In the data rows, the value 500 means zero.
Here is a table of points, one per row:
386|490|368|444|521|651|669|425|432|413|598|315|601|578|454|575|527|614|566|534|455|680|700|579|612|687|486|707|701|341|344|580|422|712|409|673|454|601|481|423|560|361|352|212|313|439|822|357
561|338|390|496|219|525|786|675|527|432|461|279|469|423|322|661|432|332|499|459|528|529|565|864|513|407|402|691|615|098|505|548|438|645|634|458|434|346|452|405|531|351|329|899|564|481|706|484
434|300|448|468|520|467|603|553|456|435|413|372|588|631|378|365|469|456|614|649|510|496|537|487|565|541|448|491|483|306|411|741|510|482|636|580|698|445|409|406|503|332|391|426|457|487|793|469
240|588|406|663|625|404|298|457|640|489|544|410|295|340|864|581|720|529|573|415|418|474|386|237|645|526|523|389|600|660|390|338|405|624|543|531|474|457|503|581|615|473|600|521|583|388|254|446
593|452|510|495|555|484|413|777|401|391|338|591|467|606|474|440|523|490|438|555|448|542|422|503|637|742|443|661|472|626|557|363|558|334|529|501|415|576|455|680|610|633|659|327|515|369|626|650
589|460|446|619|448|374|393|667|386|440|422|531|431|719|431|499|476|261|453|406|631|557|277|431|701|729|372|600|322|615|400|315|442|375|571|350|366|632|541|624|550|676|711|524|601|537|497|616
491|748|779|126|461|597|700|476|763|613|620|562|676|325|478|336|459|742|340|384|410|622|430|694|361|312|622|443|656|673|410|240|187|561|608|493|483|187|703|509|491|460|430|629|801|455|169|688
360|427|366|664|621|470|452|581|642|285|613|458|245|597|509|694|393|393|569|473|413|392|554|513|605|507|480|566|480|430|537|586|439|423|439|333|337|502|363|444|678|454|484|559|335|536|618|440
760|459|325|594|513|520|461|767|409|380|351|403|531|550|397|662|549|273|424|609|700|523|318|671|715|592|332|432|637|491|615|535|763|263|366|560|258|564|560|677|562|788|596|635|402|458|570|413
474|409|538|671|720|465|269|576|532|315|688|407|461|638|719|350|607|380|464|468|498|493|501|292|601|646|475|300|638|629|340|418|500|453|450|507|406|616|394|586|582|628|583|208|524|494|611|499
561|457|548|578|388|355|731|319|384|602|406|640|607|341|347|659|560|451|639|445|397|380|373|560|498|348|446|405|369|352|610|452|569|537|559|567|525|279|638|410|335|489|355|717|556|595|430|403
510|596|595|229|507|443|716|331|276|520|632|519|558|564|350|610|375|690|517|466|307|652|582|464|434|708|682|303|387|570|574|688|541|579|279|345|501|553|514|504|485|448|445|372|619|587|507|618
508|575|604|511|579|543|611|945|723|407|515|417|583|470|359|573|639|377|294|345|535|612|216|732|795|686|268|580|628|663|608|168|592|632|351|237|298|561|404|576|508|694|525|473|375|629|395|360
602|252|552|336|559|257|760|693|417|324|617|394|633|627|393|782|534|441|545|808|316|500|584|418|644|725|337|644|492|355|364|695|385|440|582|667|630|334|565|245|625|309|424|583|358|480|902|677
395|530|479|762|309|590|161|483|502|346|464|386|472|377|612|361|484|213|446|345|602|468|456|574|605|363|361|584|522|426|336|448|578|412|626|374|501|377|282|656|403|426|670|458|590|471|278|556
465|413|427|520|626|516|726|533|569|510|338|335|576|428|371|427|471|331|439|638|469|580|712|589|502|408|594|523|559|280|512|663|483|315|309|435|497|442|478|406|554|306|455|780|309|464|519|482
657|575|701|473|247|380|551|259|598|736|431|606|554|403|611|491|663|679|469|387|336|502|557|475|297|383|509|243|468|642|561|392|344|418|431|591|641|445|668|542|365|553|364|530|516|542|337|635
675|399|546|528|247|463|619|379|470|523|437|666|636|355|358|647|408|464|604|531|491|422|573|555|456|265|481|420|502|400|645|527|646|617|415|333|538|376|542|441|471|585|384|722|379|631|489|213
510|611|535|401|667|585|420|484|501|758|472|553|709|636|538|308|647|698|468|656|633|499|561|436|326|524|721|641|418|540|491|470|630|608|672|640|655|650|583|434|409|437|523|244|626|292|513|678
217|667|390|486|701|477|203|476|770|553|494|452|334|512|763|400|570|613|495|400|573|511|481|448|564|616|610|471|407|776|259|280|351|604|619|654|355|582|366|535|486|484|684|311|475|524|417|449
529|571|432|428|373|617|463|265|463|597|541|783|721|441|438|389|572|657|514|541|577|285|579|424|410|354|694|467|478|500|591|696|735|501|500|578|566|484|529|543|370|534|494|576|648|485|333|363
505|591|494|363|379|371|704|492|581|519|424|471|416|391|339|571|472|463|663|351|503|521|526|775|415|248|393|471|456|356|470|618|420|700|562|502|556|357|494|460|356|419|415|745|649|492|521|603
471|637|757|320|455|463|577|407|497|621|554|634|528|472|274|521|566|591|588|430|299|415|509|454|440|441|550|639|489|495|397|427|460|602|539|599|691|451|487|517|422|606|465|424|553|503|474|462
643|425|427|324|538|623|460|415|355|625|547|689|527|429|333|529|510|697|550|319|441|435|537|424|198|473|582|582|365|499|674|624|629|502|527|522|466|715|624|583|373|493|448|350|463|609|619|557
677|675|411|528|592|531|511|254|384|751|589|707|352|529|449|368|406|702|472|524|611|517|474|449|267|409|620|304|396|512|646|710|577|457|434|436|540|673|374|316|502|698|459|411|343|590|686|514
546|434|510|570|668|515|554|356|315|502|587|528|546|683|604|435|375|545|435|811|437|575|628|430|464|615|686|473|584|532|515|767|413|310|428|488|548|720|408|301|712|388|468|192|441|486|610|471
205|582|459|588|382|450|278|380|524|521|529|407|334|496|784|399|541|371|614|401|597|351|448|430|593|437|431|402|448|582|456|244|293|607|681|575|559|621|539|616|420|453|598|315|542|485|376|443
581|572|418|724|578|666|504|250|501|670|439|665|577|494|552|394|307|581|435|659|587|577|539|439|271|451|486|413|413|509|549|644|655|499|417|474|511|562|387|413|545|735|521|339|380|409|392|390
487|256|477|701|385|514|284|720|584|275|409|278|426|449|642|626|400|286|421|436|676|490|462|509|646|550|412|544|528|401|591|604|501|519|515|468|420|421|463|591|525|460|556|551|229|395|541|409
260|620|539|544|617|641|300|528|499|310|615|379|173|591|802|172|312|587|323|353|564|578|499|423|524|471|430|514|531|541|491|341|379|357|440|523|645|560|490|398|545|494|599|427|467|590|546|657
680|498|668|400|388|532|441|259|464|762|602|789|494|531|450|517|635|800|506|503|496|560|418|279|174|480|635|257|301|641|682|490|562|361|309|453|608|604|553|545|431|611|322|418|484|638|429|415
323|505|506|653|611|558|360|487|409|451|515|538|446|497|714|606|594|513|528|570|575|479|650|487|577|423|598|410|541|530|446|460|592|568|508|371|289|558|644|588|554|515|612|582|607|515|407|389
416|515|545|298|615|444|697|604|419|429|546|438|420|523|486|596|380|541|659|576|383|524|635|580|504|508|500|650|613|404|519|598|460|580|549|635|528|440|485|344|551|341|436|599|599|566|384|613
563|501|527|435|399|608|620|545|517|522|360|455|684|337|470|517|283|463|359|581|517|311|550|509|334|383|619|667|514|465|678|467|500|455|503|397|475|495|537|596|387|407|493|858|613|386|342|569
629|372|377|560|487|400|205|683|591|471|390|443|431|519|435|436|640|277|576|472|569|445|265|364|605|541|274|613|484|661|323|367|543|451|561|648|632|314|584|604|485|459|651|583|582|494|389|508
There is one direction along which these points spread out most. Take the direction at right angles to it along which they spread out most. Go by this last direction. Where along it does each point below lie, from 0 to 99? 50 is the average, and the first point above lies past it. One standard deviation of the points above along it is 16.
465|413|427|520|626|516|726|533|569|510|338|335|576|428|371|427|471|331|439|638|469|580|712|589|502|408|594|523|559|280|512|663|483|315|309|435|497|442|478|406|554|306|455|780|309|464|519|482 72
760|459|325|594|513|520|461|767|409|380|351|403|531|550|397|662|549|273|424|609|700|523|318|671|715|592|332|432|637|491|615|535|763|263|366|560|258|564|560|677|562|788|596|635|402|458|570|413 66
657|575|701|473|247|380|551|259|598|736|431|606|554|403|611|491|663|679|469|387|336|502|557|475|297|383|509|243|468|642|561|392|344|418|431|591|641|445|668|542|365|553|364|530|516|542|337|635 34
434|300|448|468|520|467|603|553|456|435|413|372|588|631|378|365|469|456|614|649|510|496|537|487|565|541|448|491|483|306|411|741|510|482|636|580|698|445|409|406|503|332|391|426|457|487|793|469 67
602|252|552|336|559|257|760|693|417|324|617|394|633|627|393|782|534|441|545|808|316|500|584|418|644|725|337|644|492|355|364|695|385|440|582|667|630|334|565|245|625|309|424|583|358|480|902|677 83
217|667|390|486|701|477|203|476|770|553|494|452|334|512|763|400|570|613|495|400|573|511|481|448|564|616|610|471|407|776|259|280|351|604|619|654|355|582|366|535|486|484|684|311|475|524|417|449 23
529|571|432|428|373|617|463|265|463|597|541|783|721|441|438|389|572|657|514|541|577|285|579|424|410|354|694|467|478|500|591|696|735|501|500|578|566|484|529|543|370|534|494|576|648|485|333|363 40
386|490|368|444|521|651|669|425|432|413|598|315|601|578|454|575|527|614|566|534|455|680|700|579|612|687|486|707|701|341|344|580|422|712|409|673|454|601|481|423|560|361|352|212|313|439|822|357 63
